500 stands for zero in the data rows.
How far apart are the two rows of each pair, measured in a hidden way? 0 means very close, and 20 very far. Two or three weighted sums of its numbers give each row a place; it is the straight-line distance between the places.
[699,570,589,695,549,322,479,567,440,487,386,354,699,549,538,528]
[633,429,557,517,533,649,512,255,291,527,525,505,443,383,633,512] -> 12
[445,498,427,539,606,443,671,458,493,557,610,666,513,630,480,364]
[486,693,458,310,247,258,594,463,403,530,255,358,298,505,688,321] -> 4
[599,587,423,280,631,693,692,469,560,695,460,602,371,539,500,401]
[365,634,681,459,510,466,586,586,377,550,364,485,465,378,344,696] -> 12
[533,498,358,458,585,460,488,420,539,426,594,638,486,600,436,466]
[473,524,375,446,605,499,540,404,519,479,587,667,445,511,451,436] -> 4
[512,520,392,534,653,490,558,513,578,387,622,582,465,557,491,625]
[608,419,448,403,434,618,393,611,698,590,603,678,521,694,467,504] -> 11
[502,597,442,275,596,605,589,320,595,695,419,552,451,554,540,501]
[699,479,608,695,566,473,507,691,532,479,438,516,699,538,612,345] -> 5
[571,674,415,551,692,388,328,547,497,499,579,285,639,552,458,509]
[514,693,376,517,686,477,379,652,364,436,645,306,483,522,432,420] -> 11
[507,641,516,541,662,657,655,583,620,547,519,651,629,501,311,416]
[590,543,470,398,483,576,650,394,622,622,364,552,392,486,554,333] -> 10
[546,334,333,480,525,524,585,422,370,280,485,514,366,465,608,590]
[410,608,280,505,692,595,569,581,537,463,679,390,556,643,465,424] -> 10
[418,373,480,571,572,404,568,618,698,695,574,525,578,587,490,670]
[393,612,313,496,692,537,489,549,459,501,609,249,511,569,450,350] -> 8
[616,506,509,372,453,531,638,297,567,695,432,640,401,423,514,400]
[373,499,306,476,618,449,524,546,475,640,688,590,612,471,570,451] -> 10
[561,248,528,627,434,370,688,572,625,378,465,361,461,381,450,696]
[556,452,572,520,492,594,572,332,437,611,556,490,456,386,645,514] -> 14
[460,442,310,568,590,325,248,471,294,337,592,248,604,509,646,516]
[548,647,519,251,563,673,621,362,573,695,515,588,399,525,538,476] -> 5
[457,539,557,340,648,693,545,388,506,647,475,564,423,565,444,348]
[645,620,363,514,627,517,248,510,253,254,527,248,500,505,463,580] -> 8
[431,542,661,555,411,282,541,528,306,425,255,569,511,250,274,681]
[554,626,524,656,666,460,638,579,354,440,514,415,657,506,496,507] -> 8
[307,693,517,298,272,351,469,548,622,695,384,478,434,637,630,261]
[499,515,498,420,546,600,558,402,689,616,373,510,388,430,458,302] -> 9
[699,512,636,695,497,355,538,691,575,540,393,528,699,597,637,354]
[503,530,601,559,428,364,533,542,253,403,289,477,443,250,336,696] -> 11
[365,418,331,607,605,354,440,615,464,475,614,442,592,376,608,439]
[365,448,688,465,406,523,460,616,375,531,358,687,450,510,249,611] -> 11
[699,506,635,695,527,397,398,659,498,527,381,516,699,522,573,438]
[558,672,451,536,655,417,513,543,429,536,548,341,633,488,446,504] -> 11
[482,487,394,420,580,490,639,528,442,386,579,510,436,570,486,545]
[645,693,470,571,668,416,453,624,529,490,492,309,686,531,500,618] -> 12
[465,492,381,556,575,348,293,576,381,331,637,349,627,411,688,654]
[438,442,599,484,386,307,543,487,354,466,255,564,511,267,343,696] -> 12
[373,359,644,456,461,521,393,653,501,433,363,610,345,417,249,644]
[266,449,372,479,634,397,297,528,516,655,688,623,681,606,520,368] -> 9
[568,623,337,538,692,543,325,592,480,481,628,248,558,547,431,459]
[398,391,600,437,302,473,553,601,546,481,298,528,255,406,259,532] -> 10
[333,526,441,398,310,290,692,510,516,646,336,419,388,429,686,361]
[507,262,451,678,510,319,600,479,566,595,561,556,464,480,505,543] -> 8
[460,693,416,364,247,308,655,517,342,456,255,306,256,468,688,292]
[581,618,688,695,297,629,446,324,334,401,593,405,499,250,583,686] -> 6
[393,682,258,411,651,571,434,576,394,408,571,687,666,563,487,411]
[602,540,688,688,263,637,486,276,434,422,480,395,511,250,538,696] -> 5
[461,621,484,251,627,612,558,376,654,695,421,527,368,483,527,448]
[574,360,602,549,448,565,662,489,415,315,471,471,356,523,465,466] -> 8
[581,454,509,335,395,623,557,691,698,453,605,683,477,694,478,555]
[626,311,512,486,306,553,620,689,677,362,568,659,383,646,527,482] -> 3
[409,515,290,555,568,374,248,445,308,286,552,687,565,439,591,477]
[382,445,657,428,473,565,487,559,426,545,332,616,410,495,249,599] -> 11
[401,580,264,459,634,518,430,574,420,375,583,687,619,675,614,527]
[565,370,542,463,410,539,510,348,440,439,484,575,501,432,529,549] -> 6
[584,468,498,499,389,608,605,376,392,418,446,537,443,442,522,430]
[289,519,314,415,679,532,294,517,456,378,555,655,660,614,522,481] -> 5
[335,673,481,380,247,253,601,511,511,599,261,395,361,589,688,289]
[461,637,469,251,654,618,468,255,508,695,439,552,467,521,523,462] -> 10
[503,330,482,610,529,607,662,532,557,408,409,671,676,426,256,391]
[604,248,533,581,386,314,592,586,687,432,548,440,506,433,455,634] -> 11
[547,592,525,267,611,693,571,378,689,695,423,484,426,558,508,469]
[388,383,485,507,535,535,571,573,591,684,638,513,495,613,560,671] -> 12
[551,579,682,533,247,693,437,333,547,337,540,456,563,297,604,660]
[529,512,376,337,498,483,692,365,514,688,353,557,465,477,595,403] -> 14
[699,609,650,692,582,416,248,634,521,507,430,589,699,669,543,522]
[547,522,507,518,631,693,657,604,532,415,394,653,668,410,261,538] -> 13
[505,693,688,550,356,693,416,331,399,489,684,557,546,272,531,655]
[585,440,518,300,352,618,448,667,698,483,663,667,412,672,506,580] -> 14
[475,505,465,282,284,420,488,370,669,587,410,526,417,433,605,388]
[356,644,688,425,542,429,444,476,319,549,346,539,535,410,316,696] -> 13
[629,474,541,445,456,693,359,624,698,531,585,687,512,667,517,477]
[395,452,352,585,511,372,440,622,537,503,620,358,574,423,640,485] -> 11
[672,444,588,439,327,551,408,586,689,411,597,588,432,656,566,590]
[466,491,550,379,539,654,415,269,505,695,569,582,507,458,570,491] -> 2
[600,615,688,656,295,693,503,317,412,453,592,443,519,284,588,696]
[699,693,663,630,557,441,377,675,583,637,472,547,699,673,616,553] -> 11
[699,628,668,695,603,530,406,691,601,584,416,441,699,694,673,455]
[371,435,302,541,497,480,378,515,608,609,688,592,631,481,548,305] -> 3
[481,571,445,301,622,689,601,369,529,657,418,543,421,570,495,417]
[373,527,688,523,416,386,474,497,253,400,301,459,484,372,338,696] -> 10
[699,430,630,695,485,430,450,691,655,522,352,434,699,616,633,410]
[596,450,316,576,568,423,514,457,411,253,477,489,385,455,621,585] -> 9
[402,248,439,639,463,368,648,545,562,605,577,475,530,589,526,472]
[699,626,632,695,606,536,348,691,561,479,368,440,699,694,532,423] -> 11
[623,435,621,561,444,546,652,490,329,253,472,515,397,579,426,403]
[624,466,597,539,465,637,676,391,352,448,467,569,483,327,526,494] -> 5
[512,432,355,440,639,498,441,474,489,418,631,490,462,606,565,696]
[381,587,390,476,692,518,271,512,484,508,651,248,554,574,587,497] -> 4
[451,293,505,540,500,399,539,540,663,626,630,494,478,506,472,626]
[272,658,509,409,247,282,555,456,510,564,255,275,351,463,627,252] -> 16
[509,496,348,486,636,509,576,514,500,375,528,615,480,508,523,630]
[650,488,531,334,344,693,272,627,698,452,513,548,469,694,478,386] -> 11
[654,414,545,468,536,618,531,291,319,518,571,566,388,338,624,468]
[498,626,423,575,692,510,453,519,411,549,598,281,552,519,521,516] -> 12
[403,346,657,637,390,477,455,642,501,430,255,481,334,250,249,586]
[499,510,532,475,578,693,607,561,521,412,458,654,650,425,271,561] -> 6
[699,494,614,695,511,331,568,691,447,494,455,565,699,605,656,417]
[603,425,609,618,560,670,571,678,698,434,484,687,699,352,368,653] -> 12
[643,640,504,659,544,319,528,512,419,479,524,326,600,434,509,476]
[341,631,359,401,524,576,336,526,572,646,688,560,637,646,569,348] -> 10
[418,292,452,533,531,393,557,570,661,691,570,485,515,569,452,610]
[424,535,688,560,397,378,575,505,341,408,255,571,484,329,351,696] -> 19
[423,333,373,607,496,356,512,557,513,603,621,446,509,389,568,571]
[527,331,371,619,563,462,581,592,650,602,650,528,483,424,522,527] -> 2
[476,505,629,559,587,655,663,599,539,514,451,557,508,565,249,545]
[475,483,487,367,334,461,560,349,698,695,386,448,375,379,688,539] -> 13
[535,510,688,655,281,667,515,291,345,363,529,447,461,250,626,696]
[670,352,483,438,435,547,558,569,603,402,556,483,368,694,433,413] -> 15
[459,312,489,488,521,370,503,526,624,585,578,492,541,590,461,588]
[576,654,525,546,631,418,372,470,472,540,503,284,632,548,549,660] -> 4
[541,589,688,529,247,652,491,273,386,458,535,419,492,250,575,687]
[552,693,677,548,367,693,390,308,383,523,630,392,481,319,560,696] -> 4
[557,540,688,651,247,686,532,340,501,495,593,393,446,250,524,653]
[406,515,546,323,405,595,426,610,538,429,326,481,255,443,249,631] -> 6
[699,625,619,694,606,456,321,691,621,568,443,454,699,638,558,569]
[525,639,376,502,692,600,403,554,534,556,633,263,540,566,441,428] -> 8
[533,482,464,441,531,565,571,373,522,574,392,502,383,397,477,339]
[509,423,567,550,432,524,692,530,482,389,389,535,456,471,514,394] -> 7
[440,483,374,452,615,494,456,424,572,536,512,563,422,581,606,606]
[699,374,637,695,518,276,465,691,484,611,476,548,699,618,625,473] -> 5
[573,684,423,509,692,653,292,602,403,560,613,248,377,499,399,654]
[528,554,688,695,298,681,552,340,489,495,598,487,512,250,588,684] -> 15
[393,549,369,495,605,453,384,512,435,567,688,670,615,524,610,546]
[540,400,571,605,501,602,658,691,698,406,352,629,685,358,327,495] -> 17
[624,423,501,322,429,680,692,501,389,397,581,578,371,694,294,342]
[586,349,285,466,548,477,559,529,564,319,458,522,442,588,623,640] -> 10
[412,380,304,588,553,424,382,523,624,588,649,513,605,479,513,362]
[403,491,675,552,446,474,497,556,339,570,324,572,381,362,249,683] -> 13
[630,310,557,408,480,577,542,301,363,493,462,451,414,329,503,446]
[382,490,649,404,466,622,502,574,506,538,377,561,255,436,249,614] -> 12
[574,496,446,539,493,382,560,443,458,253,526,484,422,467,624,696]
[567,512,441,348,469,675,633,381,688,695,423,525,380,518,534,328] -> 8
[623,537,353,613,614,465,258,605,386,382,500,248,421,393,457,674]
[661,448,554,403,496,667,692,573,462,397,578,624,377,688,292,434] -> 11
[397,667,454,279,456,537,481,307,698,695,393,503,450,550,688,484]
[562,693,362,576,692,632,248,596,399,478,608,248,491,644,399,587] -> 14
[524,519,333,552,614,426,482,538,467,483,599,267,533,508,504,339]
[631,352,511,518,446,600,633,461,400,396,553,622,435,613,423,397] -> 9
[648,478,481,380,444,612,332,638,698,457,586,650,538,694,471,575]
[334,478,553,378,425,599,481,676,636,474,360,445,255,479,249,599] -> 13
[377,693,474,398,247,253,634,471,406,636,288,437,353,557,688,265]
[362,616,300,506,692,542,408,543,434,413,627,331,493,637,490,313] -> 4
[581,418,355,610,527,410,692,543,560,414,589,553,467,470,581,574]
[536,471,504,410,491,630,419,691,698,616,654,566,462,694,504,478] -> 6
[624,517,644,524,295,680,496,296,468,486,559,436,451,355,610,645]
[577,456,462,344,449,602,515,691,667,476,643,687,457,694,473,519] -> 6
[484,663,688,535,332,693,372,258,459,432,521,389,532,300,597,696]
[453,582,559,315,471,647,435,334,698,663,552,538,427,518,572,445] -> 9
[533,418,386,584,497,366,442,409,447,318,592,470,382,507,553,502]
[699,422,530,506,365,548,606,691,698,398,534,620,407,655,512,507] -> 5
[421,485,683,638,432,300,539,598,397,456,255,479,394,316,353,696]
[611,526,641,555,393,503,692,463,494,383,383,599,486,360,367,380] -> 7
[569,248,430,606,431,411,692,622,607,358,499,429,468,300,343,533]
[534,287,474,661,479,294,596,499,630,538,519,528,444,537,457,453] -> 8
[339,248,438,504,542,407,552,594,665,429,510,445,525,515,355,522]
[289,693,490,259,427,537,505,403,698,695,424,405,437,538,688,451] -> 11
[572,369,480,542,489,520,689,578,561,376,489,613,488,531,338,368]
[534,434,637,323,618,585,586,284,335,690,575,642,519,526,541,426] -> 11
[490,248,380,600,471,363,468,502,614,589,566,444,517,495,519,626]
[533,525,378,630,651,448,248,611,273,253,540,248,437,465,405,449] -> 14
[480,435,595,592,467,539,483,677,552,323,290,481,386,445,282,534]
[358,602,452,368,247,306,664,467,526,695,294,416,346,482,661,286] -> 9
[255,681,559,291,250,323,576,507,536,695,305,409,402,620,640,258]
[699,577,649,695,661,456,346,691,436,459,400,501,699,694,626,455] -> 8
[457,423,621,611,415,297,598,512,253,328,255,592,518,310,411,696]
[572,404,413,635,541,440,571,352,464,393,537,504,366,458,443,424] -> 7
[699,519,594,695,524,494,371,691,637,474,417,432,699,625,545,466]
[478,631,375,573,617,456,305,567,348,414,592,269,604,447,555,583] -> 10
[616,361,549,524,399,577,620,541,539,367,483,486,329,663,325,310]
[527,389,611,337,617,552,505,339,348,621,534,563,544,514,494,453] -> 7
[416,485,310,565,553,533,542,584,570,548,651,523,588,500,598,375]
[501,385,664,623,430,485,568,549,430,447,397,638,540,440,261,506] -> 11
[390,415,374,528,553,313,452,552,436,499,688,657,634,487,677,526]
[514,424,445,583,483,410,579,384,389,352,559,510,406,508,598,544] -> 5
[572,506,383,646,669,372,295,475,383,402,597,248,550,555,558,397]
[507,429,337,446,673,553,573,480,503,430,527,508,438,604,629,696] -> 2
[404,403,325,547,544,481,273,530,583,517,688,468,610,556,568,378]
[628,353,543,535,407,646,692,597,621,357,474,537,384,693,373,345] -> 9
[446,483,371,444,607,508,534,426,372,425,547,606,431,651,595,511]
[543,474,519,368,518,631,507,316,439,614,602,607,474,526,648,516] -> 4
[520,661,447,555,669,372,395,531,477,507,556,291,598,541,489,475]
[446,376,509,505,512,413,534,532,487,532,568,468,519,529,443,578] -> 1
[488,504,666,613,262,622,458,286,253,370,574,411,469,250,593,610]
[573,418,534,402,460,693,692,691,610,345,606,633,468,694,354,326] -> 7
[375,429,437,355,320,447,369,370,698,561,324,346,339,351,688,517]
[563,599,481,695,543,341,530,606,408,382,484,258,591,445,557,508] -> 14
[674,362,569,520,438,630,657,607,611,358,591,599,433,694,329,379]
[583,487,613,373,441,693,692,629,569,338,534,566,356,694,336,405] -> 6
[517,553,421,550,623,364,248,506,446,395,553,248,490,381,494,438]
[609,422,468,582,446,435,692,409,533,499,538,585,426,490,481,437] -> 3
[453,587,332,528,580,346,248,524,505,429,618,626,642,511,571,528]
[560,572,578,424,498,672,583,550,482,403,542,528,371,685,362,378] -> 9
[347,506,313,610,583,456,408,525,521,373,551,248,519,501,460,282]
[515,599,534,394,550,693,569,386,512,591,586,608,497,499,511,454] -> 5
[398,553,498,302,516,591,554,365,628,695,513,568,495,475,662,515]
[391,595,598,357,453,365,460,604,334,506,347,602,495,369,309,696] -> 10
[445,649,688,593,334,693,466,409,510,428,588,535,567,332,576,588]
[466,594,440,263,579,624,514,298,531,695,435,486,417,577,581,457] -> 16
[441,614,474,288,587,660,565,344,575,695,416,475,337,523,534,339]
[699,304,567,527,386,693,367,603,698,409,518,555,517,694,560,495] -> 9
[616,283,669,481,578,536,596,319,503,675,564,503,462,366,532,539]
[699,636,645,695,553,540,369,691,616,611,492,486,699,618,413,414] -> 7
[583,402,514,381,451,564,549,324,410,479,443,482,353,282,601,458]
[516,285,426,586,435,417,692,493,648,515,481,569,497,572,570,515] -> 8
[566,647,438,274,610,657,517,381,602,695,516,603,436,654,530,440]
[443,326,509,567,538,425,542,581,641,584,560,453,513,481,433,664] -> 10
[448,558,653,400,513,403,511,610,394,490,315,516,550,469,345,696]
[447,272,567,545,548,364,459,501,538,558,603,454,520,439,388,670] -> 9
[699,514,637,695,517,358,528,691,588,606,479,557,699,573,652,395]
[595,480,577,402,541,656,483,486,545,492,585,455,368,694,298,414] -> 4
[464,481,643,557,427,396,472,581,260,293,266,479,409,267,334,696]
[399,555,654,452,557,451,408,476,372,493,348,556,509,425,353,696] -> 4
[638,350,495,438,394,567,540,567,596,419,555,573,408,651,400,440]
[442,673,523,258,490,559,494,280,624,695,461,576,428,599,669,452] -> 9
[445,693,436,419,247,253,624,461,317,541,255,429,368,614,688,291]
[437,496,377,616,579,425,459,530,539,387,595,375,567,527,500,396] -> 8
[603,456,500,354,417,648,431,634,698,481,559,619,479,694,492,628]
[581,608,642,383,495,693,663,332,434,641,556,639,481,517,532,534] -> 11
[572,634,688,678,247,636,441,265,399,455,612,485,487,250,541,696]
[589,421,633,301,633,580,677,278,265,638,490,515,438,446,491,492] -> 11
[315,553,327,443,620,575,309,510,698,695,688,658,658,621,555,358]
[690,623,333,642,669,460,248,623,458,348,495,248,436,511,477,625] -> 10
[504,366,309,612,628,514,458,426,523,377,479,459,364,517,596,529]
[454,575,424,311,541,535,552,349,641,695,451,548,401,415,572,493] -> 3
[562,423,495,679,544,623,692,585,446,278,449,575,613,472,302,407]
[520,657,402,490,642,587,248,604,372,433,580,248,385,515,415,595] -> 12
[566,340,486,640,485,596,692,644,593,377,479,687,699,542,312,490]
[602,467,515,326,354,636,272,580,698,542,627,649,448,680,567,413] -> 17
[645,384,433,409,284,565,536,691,698,391,586,629,382,619,482,464]
[422,429,655,536,488,544,432,667,362,449,308,530,326,402,249,619] -> 10
[603,393,511,374,500,662,670,535,476,377,557,642,416,694,324,354]
[451,470,688,597,408,389,429,594,387,397,300,433,362,274,277,696] -> 7
[592,337,501,462,333,567,414,691,698,353,551,594,436,648,493,464]
[533,539,673,633,290,666,476,294,404,385,549,372,449,250,567,638] -> 12
[525,287,390,577,510,387,684,482,535,531,544,565,457,548,571,512]
[405,501,362,557,506,429,457,527,590,678,688,597,613,488,598,409] -> 3
[534,581,510,462,549,595,555,333,509,621,577,630,526,609,486,432]
[467,400,323,599,577,354,421,559,473,441,553,252,581,451,639,521] -> 11
[487,508,650,501,500,691,609,456,408,456,494,580,432,445,400,447]
[517,510,457,322,480,579,599,376,577,625,358,488,368,426,584,397] -> 13
[483,613,608,447,573,490,451,477,283,496,287,502,552,443,336,696]
[407,633,289,481,692,591,461,549,439,401,629,248,564,598,431,416] -> 9
[595,693,481,604,687,504,487,602,415,444,619,432,694,566,523,560]
[613,412,352,587,461,368,634,495,520,338,582,479,403,449,557,624] -> 4
[453,492,383,486,578,567,653,414,407,368,536,587,449,572,485,389]
[376,349,311,517,522,390,441,635,544,546,688,549,604,544,635,438] -> 12
[405,549,606,375,402,559,443,610,522,422,265,580,290,429,262,623]
[613,447,551,537,572,583,549,291,421,599,576,585,468,365,551,486] -> 9
[353,455,369,518,553,425,387,550,562,574,685,573,665,507,552,358]
[699,600,468,695,618,304,579,518,357,399,395,327,640,427,606,661] -> 11
[529,530,463,420,596,638,516,266,462,673,489,554,376,363,435,320]
[470,693,688,540,367,693,391,289,430,475,602,504,554,286,595,688] -> 11
[636,470,577,382,501,643,535,439,433,469,640,650,437,694,317,400]
[557,540,576,403,465,581,559,479,510,428,440,538,491,556,432,461] -> 4
[699,553,625,695,465,512,603,691,560,608,407,493,699,573,563,271]
[443,377,581,449,380,472,382,561,563,405,321,457,255,362,292,639] -> 3
[553,591,688,605,282,693,368,290,513,380,559,386,496,250,559,696]
[387,551,688,475,413,538,352,571,449,533,289,594,407,421,249,621] -> 3
[342,693,399,251,247,389,541,416,405,632,256,483,394,654,592,251]
[476,533,479,504,596,693,692,642,589,469,437,687,699,343,249,471] -> 15
[535,395,494,635,494,407,585,407,542,388,560,510,466,573,512,521]
[564,491,543,281,435,687,506,647,698,550,636,670,460,694,407,414] -> 4
[395,599,337,425,627,410,323,583,512,574,674,366,661,541,635,581]
[590,413,337,539,529,410,592,506,584,355,581,467,423,502,648,643] -> 3
[405,411,337,561,588,382,415,512,492,557,669,592,640,491,569,451]
[594,542,615,400,477,620,692,535,401,415,616,677,448,694,448,455] -> 12
[298,679,507,286,307,393,608,424,574,695,368,431,431,524,636,397]
[570,570,376,605,577,479,248,612,356,377,523,248,390,472,415,538] -> 8
[261,544,334,472,684,466,426,578,487,598,688,687,591,462,549,365]
[449,295,473,562,527,375,424,533,640,625,646,516,478,522,408,582] -> 15
[490,486,478,311,406,443,591,324,595,695,407,560,405,460,565,344]
[579,619,604,388,440,685,638,494,429,492,576,528,382,584,325,428] -> 13
[643,292,450,502,321,515,577,667,647,336,535,663,480,641,474,543]
[535,646,688,561,345,667,363,267,380,454,588,432,467,260,548,696] -> 13
[383,360,331,601,559,409,286,492,463,451,686,546,599,476,585,399]
[587,399,547,522,382,637,645,449,472,350,425,474,407,540,378,409] -> 11
[432,597,688,475,348,693,504,255,312,535,633,505,503,431,664,661]
[538,387,553,453,433,693,331,665,698,483,528,573,421,666,492,404] -> 13
[551,562,267,653,625,532,389,518,634,299,525,250,480,483,443,388]
[666,338,440,400,396,693,662,657,567,330,578,564,368,675,478,487] -> 6
[650,382,595,550,424,527,615,575,631,402,500,560,429,694,405,397]
[554,515,292,492,674,360,288,516,435,381,580,295,540,396,459,330] -> 7
[497,655,688,436,360,693,470,312,421,542,622,551,512,401,624,672]
[545,681,318,555,692,494,248,521,472,483,675,248,536,623,553,449] -> 14
[463,440,612,544,568,608,675,581,482,492,442,684,555,550,289,542]
[531,589,688,592,247,656,499,327,473,362,517,485,510,250,572,674] -> 7
[489,254,471,657,435,263,358,521,613,616,590,438,497,502,503,560]
[471,457,675,673,377,401,497,625,419,408,255,503,422,393,249,510] -> 17
[555,556,688,628,267,632,376,302,466,385,570,425,506,250,577,696]
[394,485,328,579,552,393,594,562,537,581,667,630,629,425,563,436] -> 11
[618,504,598,492,386,602,619,534,521,360,384,455,404,372,387,409]
[356,622,509,302,399,580,532,395,698,616,341,423,345,408,642,456] -> 6
[462,523,364,587,540,317,312,496,396,400,526,248,608,439,569,474]
[420,628,362,531,692,609,438,513,440,437,640,291,563,628,472,411] -> 7
[404,594,688,471,519,435,458,422,328,507,315,590,603,503,330,696]
[390,395,363,601,550,489,265,402,460,560,688,537,655,558,656,453] -> 15
[279,499,326,394,596,452,264,480,384,483,688,649,612,566,537,463]
[377,481,381,495,692,484,261,562,425,444,649,268,606,467,637,656] -> 9
[528,289,509,534,590,420,526,549,609,579,639,449,538,596,481,696]
[528,482,445,544,603,505,656,451,576,630,585,593,527,664,451,473] -> 7
[492,525,486,545,644,532,550,371,503,555,640,659,503,668,474,416]
[567,248,447,619,443,323,586,558,475,253,408,331,452,327,385,546] -> 14
[466,419,673,600,396,418,416,632,558,476,255,471,347,269,249,655]
[472,386,688,615,416,462,518,647,436,405,269,526,373,338,249,539] -> 6
[444,458,418,493,570,512,628,411,457,525,573,547,441,655,458,351]
[429,362,326,554,528,363,304,602,598,420,553,248,592,418,632,584] -> 13
[440,564,688,463,555,420,501,513,353,572,343,583,508,410,353,696]
[699,606,676,695,494,394,299,691,648,454,408,427,699,546,566,522] -> 9
[423,618,460,272,422,548,419,375,698,655,471,501,430,476,688,531]
[346,585,420,518,624,373,267,513,253,479,665,338,670,491,591,488] -> 10
[609,423,546,653,603,693,690,561,593,454,387,687,672,265,249,503]
[699,559,609,694,540,411,439,691,506,588,460,536,699,633,545,333] -> 14
[558,663,314,498,599,581,248,561,282,392,593,248,443,625,417,568]
[485,665,285,497,692,518,264,595,438,449,678,248,567,617,544,369] -> 5
[624,693,438,535,692,512,375,506,431,505,542,273,617,580,564,658]
[602,689,482,593,692,449,445,529,367,442,582,361,676,556,486,595] -> 5
[397,463,435,501,529,406,484,505,547,695,673,592,548,525,457,550]
[425,609,528,291,427,610,413,384,698,681,504,482,422,488,688,544] -> 10
[529,248,448,683,484,338,675,610,535,377,521,407,452,324,383,564]
[527,693,337,570,692,602,248,691,419,514,624,276,503,604,408,571] -> 4
[485,404,426,463,489,369,575,542,543,695,676,618,591,584,421,579]
[586,530,424,634,624,398,386,538,486,303,472,248,580,445,476,472] -> 8
[564,346,372,545,551,487,621,456,504,279,444,473,392,564,663,650]
[521,531,688,663,384,693,365,327,456,328,546,420,535,260,609,612] -> 12
[674,338,628,534,294,603,355,650,698,388,495,529,472,694,617,501]
[361,532,688,510,598,398,487,558,378,604,372,603,471,380,416,696] -> 14
[541,363,428,546,493,377,631,508,577,588,566,596,503,466,484,504]
[476,501,688,636,293,693,377,322,404,331,555,333,454,250,600,637] -> 17
[625,310,450,464,299,536,459,622,698,427,552,658,440,682,574,490]
[371,378,609,500,385,371,520,565,253,439,297,512,414,348,357,696] -> 13
[459,470,498,551,692,525,609,332,513,525,566,622,454,594,419,428]
[380,577,654,477,531,400,519,464,373,551,255,526,561,458,354,683] -> 8
[486,475,421,681,683,412,371,588,431,420,608,248,590,468,600,499]
[699,395,680,695,471,362,580,691,518,550,379,445,699,639,670,395] -> 7
